One vector is turned by the same rotation once a tick. Each row is the vector after some number of ticks, and that number follows the row.
The counts run from 0 to 654.
[ -7  10  -6  16  22  -2   2  -2   2  -4   0   1  15  -7  11  15  -6  -8
  14  11   6   3   2  10   0   9  -5   7   0  13  10  17  -3  13   0   7
  -4 -17  -4   2   8  17  -6   0   4 -12 -19   9  -7   9 -13  -2   7   7
   2   5   6] : 105
[-19   6  -3   7  17  -5  -7  -7  -4  -2   1   8  14   0  12  -2  -4   5
   2   7  -7   7  -1  15 -11   4 -10   6  11 -15   3  -2  -6   2 -11   1
   0 -12  13   1   8   3  -9   0   0 -14  -4  21  -6  -5  -8  25 -10 -14
   0   2  -1] : 515
[  2  10  -4  13   2  10 -10   2  12   8  -3  -9   5   1  15   0 -13  10
  -6 -16  10 -12  -9  -4   4  10   1 -13  -4  -9  -7  -2  -2   4 -19 -15
   3  -6 -14 -16  11  15  -3   9   2 -10  11  10   7   1  -8  -5  19  -2
  17  -4  -9] : 135
[-15  -2  -5 -13  -1   1   8  -5  -5 -12  -3  13 -15   0  -2  -1   2   4
   4  11   2 -14 -10   4 -13  -6  -1 -11  -4   6  -4   4   7   4  10   0
  -7   9  25   9  -4 -21   5  -5   0  12  -4 -27  -9   7   2   3 -12  -1
 -19  -6   4] : 23
[-14   8  16   5  11   3  10   0  -1   8   5 -10  -1   0 -10  -6   1   3
   3   1  -8  -7   5   0   6  -1  13   4  -9   6   4  -4   2 -16   3  -9
  -9  -6  18  -2   6 -24 -20  -1  11 -15  13   6   5  14   4  11 -13  -7
   2   4 -10] : 599
[ -5  -8 -11  -7  -7 -12   8   2   4   3 -16  -9  -8   4 -18  -4 -12   7
   3  -4 -10  -4  -6 -16   2  -8   9   2  -2  20  -6  -4  -8 -24  18   3
  -6   0  -3  -2  -9  -5 -12  -5   1  12  10  -3  -2   4  -5  10  -7   1
 -12   1   0] : 621
[ -5  -3   1 -10 -15   2 -17   8 -11  -3   0  13   5  -2  10   1 -12  -6
  -4 -13   1   0  21  -3   0   5  -2   6   6 -11  11   2  -9   4  -7   5
   7   6 -20   1   5  10  18   6 -11  -5 -21  16   7  -6  -2   9  16   1
  -3   0  -3] : 491
[ -9   1   0  10 -10 -11 -10  -1   5   9  -2 -16   6  -9  13 -13 -13   1
  -8  -1   8  -3 -22  -1   4  13  -9 -11   1 -15  -3   9  -2  -4 -21  -8
  -5   6 -16  -2  -1   9   1  -1 -15   9  -2   8 -21  -1   9   8   7  -7
   4  -4  -2] : 145
[  3   0  13  12   6 -13   9   5  -6   4   1 -10   0  -6  -3  -8  -6   6
  11   4 -14 -15  -4   9   0   4   0   6   4   7  -5   0  -7 -15  11   1
 -12  -3  13  -1  -1 -17 -19  -3   6  -9   6  12  -8  -1  -2  23 -22  -4
 -14   5   2] : 584
[ 11  -2 -10 -15 -13   5  11   5  -9  13   1  -2   2   7  -9   8  -6   6
   1   1 -14   2  11   4  -4 -10  12   3   2   5  -2 -18 -11  -6   9   4
   6  -5   3  10   0  -2  -2  11   6 -15  14  19  11  -3 -23   5  -9  -3
   3   7 -13] : 273
[ -8   0   6   5   9  -6  -2 -12  -2   6   1 -21   1   6   6 -10  -1  -2
   9 -21 -10   2  12 -10  -2   6  -2  14 -14   4  -5  -7  -2   1  -3  -9
   4  -3   4 -25  15  -2 -11  -3  12   1  -9  10  13  16   6   5  -2 -21
  -5  17   1] : 190
[  5 -12  -3 -24 -17   8   1   0  -4   6  -8   1   0   1 -17   5  -6   3
  -6  -5  -1  15  16 -10   8 -12  15   6   8   2   6  -7  -8 -17  15  15
   6  -5  -9  11 -14  -5   0  11   1 -10   7  18  11   3  -8   6   4  -5
  -3   3   3] : 268
[ -6   2  -2   7  -6  -8  -2   1   9   9   3  -4  -4  -2  -3  -9 -10 -14
   0  -3 -28  -3   1  -8 -12  -9  -5  12  -8   1 -10 -16 -23   1   2   1
   5  -4   3 -22  10  -2   1  -7  -5   0  10   7   6  -7  13   3  -1  -5
   8  19  -2] : 207
[ -4  -4  17   6 -19  -6  -1   0   3   5 -15  -6  -2 -10  -4  -6  -1 -17
  13   9  -2 -15  -6   1  -1  -6 -17   7   8  -2 -12   0  -7 -13   6   9
  -6   1  -1 -14 -14 -11  -1   0  -8  -1  -9  22  -2  -6   4  16  -5  -4
 -22   9   4] : 570
[  7  -5  14  23  11  -3  -7  -7   0  -3   7  -8   9 -10  -1  -6   1   4
  -7 -21 -14   9  18 -11   5   4   3  19  -8  -8   7   0   0   0  -1   2
   3  -4 -18 -14   9   2  -1  -8   5  -5  -1  16  10   1  12   6   9  -4
   1   1  18] : 184
[ -4   2  -8  13  11  -1   2   1  -6  -9  17  19   3  -1  22   9   8 -15
  -6  -1  -9  -2   8   5 -14   1   4   5  -6  10  17   5 -12  22   0   7
   5   2   0   2  17   7  15  -4   0  -3 -13  -2  -5   0   1   2  -4  12
  13   6  11] : 444
[  2  -4  11   1  -9   3 -11   1   0  -2   9  11  10 -10  17 -11   9 -11
 -19  12  -1   2  -3   7   2  14  -9  13  21 -20   7  12  -5  12 -10   5
  10  13   2   2  11  10  12   7  -3  -6  -8  18  -4  -5   3  10   7   1
   6  -1  -6] : 508
[ -4   1   7  -8   8  12  12 -10 -11   4   0   5   2   7  -6  12   8   0
  18  13   9   2   1  15  -2  -8 -10  -1   7  11 -13  -8  14  -9   7   2
   1 -20   9  12  -9  -4 -16  -6  13  -5  -4   5  -2  -2 -13   5 -20   1
 -16   2 -14] : 311
[-19  12 -16  -5  13 -13 -18   2   2  -5  -7   8  19   0   3  -4 -18  -6
  -3   8  -1  12   2   1  -8  -2   2  -6  -1   0   7   8 -17  10   2  12
  -6  -7   7  -6   1   9   5 -11   1  -4   0  -7  -1   1   7  -2  18 -12
   7  -3   7] : 467
[ 10  -8   0  15 -13 -13 -11   8   6  -2  -6  -5   5  -2  14 -10 -12   8
  -2  -5   2  -2 -13  -8   3  16 -12  -1   6 -11  -2  14  -5  -6 -14   1
  -3  10 -20  -7  -6  16   3  -4  -8   9  -2  10 -12  -1  -1   5   7  -2
   4  -5   9] : 146
[  9  -1   1   4 -15  -1   1  -6   6  12   5 -15   8   7   9  -6  -2  -5
  -1 -18  -9   0  -2 -15 -13  -4  -2   8 -13  -4   4 -15 -14  -5  -9 -13
  11   8  -3  -4   7  -4   3  14  16  -2   7  15  11  11  -3   5  -2 -10
   9  18   8] : 205
[  2   1  14  20   7 -18  -4  -3   2   2   8 -10   8   0  15  -9   1 -15
   9  -2  -2   3  -4   0  -6  10 -11   8  -4   7   4   5  -9   3  -5   8
  -2  -4   1 -21   8   3  -8 -19  12   3  -8  11   0   9   9   5 -11 -10
   0  13   5] : 174
[-11   8 -12   9  -7   0   4  -2   7  -4  11   3  -6   7  19   7  -1 -15
   4  -4   0 -12 -11  -7 -16   0   6   1 -14   8  10  -9   0  15 -11 -16
   5  15   0   3  13  -3  13   4  -3   6 -14 -20   2   9  -1  -3   2   5
   7   5   5] : 428
[-13   4  10  20  -4 -15  -9   0   6  -2   3  -2  -1  -8   7 -14  -9 -14
   7   7   3  -4 -17   0  -1   9  -7   5   6  -5  10  12  -2  -3 -14  -5
 -10  -1  -6 -15   6   0  -6 -17 -14   2  -4  -3  -9  -4  17  14   2 -11
  -2  -1   8] : 160
[-10  -6  -3   0  -6  17 -10  10   1  -5   3  15  -1  -3   7   5  -4  -5
  -8  12  16  -9  -9  -5   3  -2 -11  -8   0   0   0   8   5   2  -2  -5
   5  13 -12  13   2  10  16   7 -14   9 -15  -8  -4  -5  -1  -4  18  26
   3 -10 -17] : 80
[ 16  -5  10   0  -8   9   6   3   1  -1  10  13  -1  -3 -13   4  10   2
  -7  20   6   7  -5  12  10   1   5   3  22   5   8   8   6 -14   7   7
  -2  -5  -2  23  -4  -1  -1   7   1 -18  11   1  -3 -11  -9   2  -8   7
   5  -8  -1] : 304
[-25  11  -3   0  24   6  -4  -1  -6   3  -1  -3  10  -2  13   4  -5  -1
   3  17  14  -4  -2  10   4   6  -9 -15  -1   0  -5   9   5  11  -7   2
   3 -12  10 -10   9  10  -5 -16   0   8 -10  -3  -9   7   2  -4   7   3
   8   0 -16] : 107
[ -4  -8  -4 -13 -13   2  12 -10  -3   4   0 -25  -5   2 -18   4  -2  -7
  -3  -1   0  -1  -7 -24   3  -8   3  16  -7   3 -10   0   7 -16  13 -12
   6  13  -4   5  -7  -7  -2   7  -9  20  -2  -8   0  11   2   7   5   4
 -16   1  -5] : 623
[-10  10  12  19  15   4  -3  -5   2   2   7   3   0 -10  15 -10  -3   4
  -5  -6 -10  -7   6   9  -4  10   1   0  -5  -8   1  -2  -6   7  -6   1
  -3  -6   7 -25  18  -7 -10 -16   5 -11  13  12   4   0  10   9  -9  -7
  13   5   6] : 171
[ -7   1   3  -8  12  -9  15  -5  -5   7  -7 -27  -1  -1 -17  -9   0   5
  -8  13   0  -4  -9  -5   7  -1   8   2  -6   2  -9  -2  -2 -12  13   1
  -2   1  20  -3  -5 -22 -14  -3   6   7  19  -1   1  15   8   2  -3  -8
  -8   3  -7] : 604
[  1  -7  12   7  11  -3   7  -4  -6  -3 -10  -9  -7  -8 -13  -7   7  15
  -4   2  -4 -11  -1  -2   9   5  -2  10   8  -5  -8  14  -3 -17  17   5
 -11  -2  13  -7  -6 -19 -11  -8   4   5  10   9  -8   2   6  20  -8  -2
 -17 -13   9] : 589
[ -7  -1   3  16  -5   9  -7  -7  -3  -2  -3  -3  -3 -18  16  -2  -2  -6
  -4 -14   4 -11   1  -1   4   6  -9   4  -4 -14  -8   7   7   7 -13  -7
   3   9 -19 -12   4   6   7  -1 -17   9 -13  16  -4  -6   4  16  15   2
  -4   1   1] : 148
[ 12  -3  -6   6  -7  -2  10   4  -3  -6 -11 -10  -2 -14 -13  15  -6  17
   3 -11   7 -12  -8   1  13   2   6 -11   0   0 -13  -3  12  -1   0  -2
 -14   2 -21  18 -13  -3  -3  11 -13   3   1   2  -6 -12  -5  -5  -2   9
 -14 -14   6] : 352
[ -6  -5  -4  -6 -10  -1   0   4   6  -5 -13  13  -9  -6  -9   0  -2  10
  -1   4 -10 -13  -5  -2  -3 -11   2 -23  -7   9  -7  -7  -7  -4  11  11
 -11   6  -1  14 -17 -17  13   1  -7   7   6  -5 -13  -6   4   2 -13   3
 -18  -7  11] : 8
[  5  -4  25   8  -7   7   9   2 -12   4   9 -14  -9 -19   2 -10  14  -4
 -13   4  -3 -23  -2   1   3   2  -5   7   0 -15 -11   0   1  -7  -2  -3
   6  13   0  -2   2 -16   2   7   3   0  -4  18  -1   3   4  15  -5   8
 -10   3  -5] : 576
[  3  -3 -12   6   1   5  -2 -10  -6  -8  -7   3   2  -1  23   4   3   1
 -11  -6  17 -11 -10  -5 -13   8   1  -8  -1 -12   8   3  -4   8   5   7
   9  12  -2   1  -8  -8  20  -2  -1  15  -7 -13  -9   8  -6   4  11   7
  11  -7  22] : 437
[ -6   2  -9   0   1   5  13   2   0  -9   8  13 -11   3   1   9   4   8
  -2   5 -15 -16  -3   9  -9  -4   5  -2  -8   9   0 -10  -1  13   3 -10
  -6  11  21  17   9 -19   6  10   7  -6  -3 -13  -4   5  -6   6 -22   3
 -10  -3   1] : 18
[  5   8  -7 -14   5   6   7  -3   3   4 -15 -13   3   6 -20   5  -2  12
  10   6  12   5  -9  10   8  -3   6 -17   3  -1 -20   5  13  -5  -1 -10
  -8 -14  13  -3 -16  -6 -20  -3   7  -5  10  -9  -3   4  -5 -18   0 -11
  -7 -10  -9] : 330
[ -1   3   5 -10   4 -15 -11   6   9   4 -10 -12  21  -1  -6 -21  -6   0
   0  13  -4  13  -5   0   8  11  -9   3  10 -10  -4  15  -6  -4 -13  11
  -5 -10   8  -4  -5   0  -9   5  10 -10   6  14  -4  10   9   1   7 -28
  -4   0  -3] : 536
[  9   3   2  -4  -8  15   8  10  13   9   8  -8  -4   0  -8   3   0   3
  -2   1   1   2  -9   3  14   2   8 -16  -4  10  -9  -3  15  -1 -14 -19
  -5  -7  -6  14   1   2  -4  16   3 -10  14  -3   5  -1   1 -21  -2  -1
   6  -2 -18] : 340
[  6   7  -4  28  20  -5   9  -9  13  -9   2   2   5  -5  -1  12  10  -1
  21  -1  -5  -4 -11   3  -1  -2  -6  -1  -9  18   0   4   6   9   4  -2
 -13 -11  -3   4  -7   2  -7  -6   5  -2  -4 -11  -9   0   0  -8 -15   8
 -10  -2  17] : 379
[  1  16  12   7  14  -4 -14   7  11   2   8  -7  24  10  -6  -7  -4   0
   3   6  -4   9   1   6   2   2  -7   9   6 -16   2   3  -5   1  -9  -1
  -4 -14  16  -4   8   3 -10   8  14 -25   4  11   9  -3  -3   0   8 -21
   1   1  -3] : 531
[  4  -6   6 -10   9  15  10  -5  -6  -5   1   2   0  -1 -19   8   7  20
  -8  -6   4   9   9   6  17   4   9  -1   9   0  -1   8  21  -7   0  -4
  -8 -10  -5  22  -8  -6 -10  15   3  -7   6   7   3  -3  -9  -2  -6   3
  -8 -14  -6] : 320
[ -7   3 -15  -5  -6  -1  -7  -8  -9   1 -15   5   7  -2  19   1 -10  -6
   7   7   9  -5  -2   9 -16   5 -15   6  11 -13  -8   0  -9  12  -6  11
   7   2   8 -14  -4   6   6  -1   0  -1 -18  16  -5   3 -17  17   4 -10
 -13   5   5] : 501
[  3 -12  12 -12   7  -5  -3 -10  -9  -1   4   2   9   6 -14  -3  12 -13
  -5  11  -7  25   4 -15  -4  -8  -9  21  10  -5   8  -1  -4 -15  19  18
   9   2   0  10 -11  -6   2  -7   5   7   1   4   3   1  12   6   3  -1
  -9   3   5] : 248
[ 16   0  -1 -11   4  -7   4   6  -9   4   4   1   7  14 -17   7   1  -4
   7   5 -12   9  16  -9 -13  -8   4  17   5   7  -1  -9 -10  -5  19  10
  -1 -12   9  -9   1   2 -13  -6  20  -7   4  -1  19   2 -13   3  -3  -6
  -1  11  -8] : 258
[ -5 -12   0 -17   7  -5   1 -12 -20   1  -5   3   5   7  -4 -16   4   6
  -8   4   1  12   5  -6  -9  -5   3   3   8  -6   1  -7  -2 -17  14  12
   2  -3  16   3 -11 -16  -8 -13   9  12  11   3  -4   4  -1  16 -11 -12
   0  -2   0] : 246
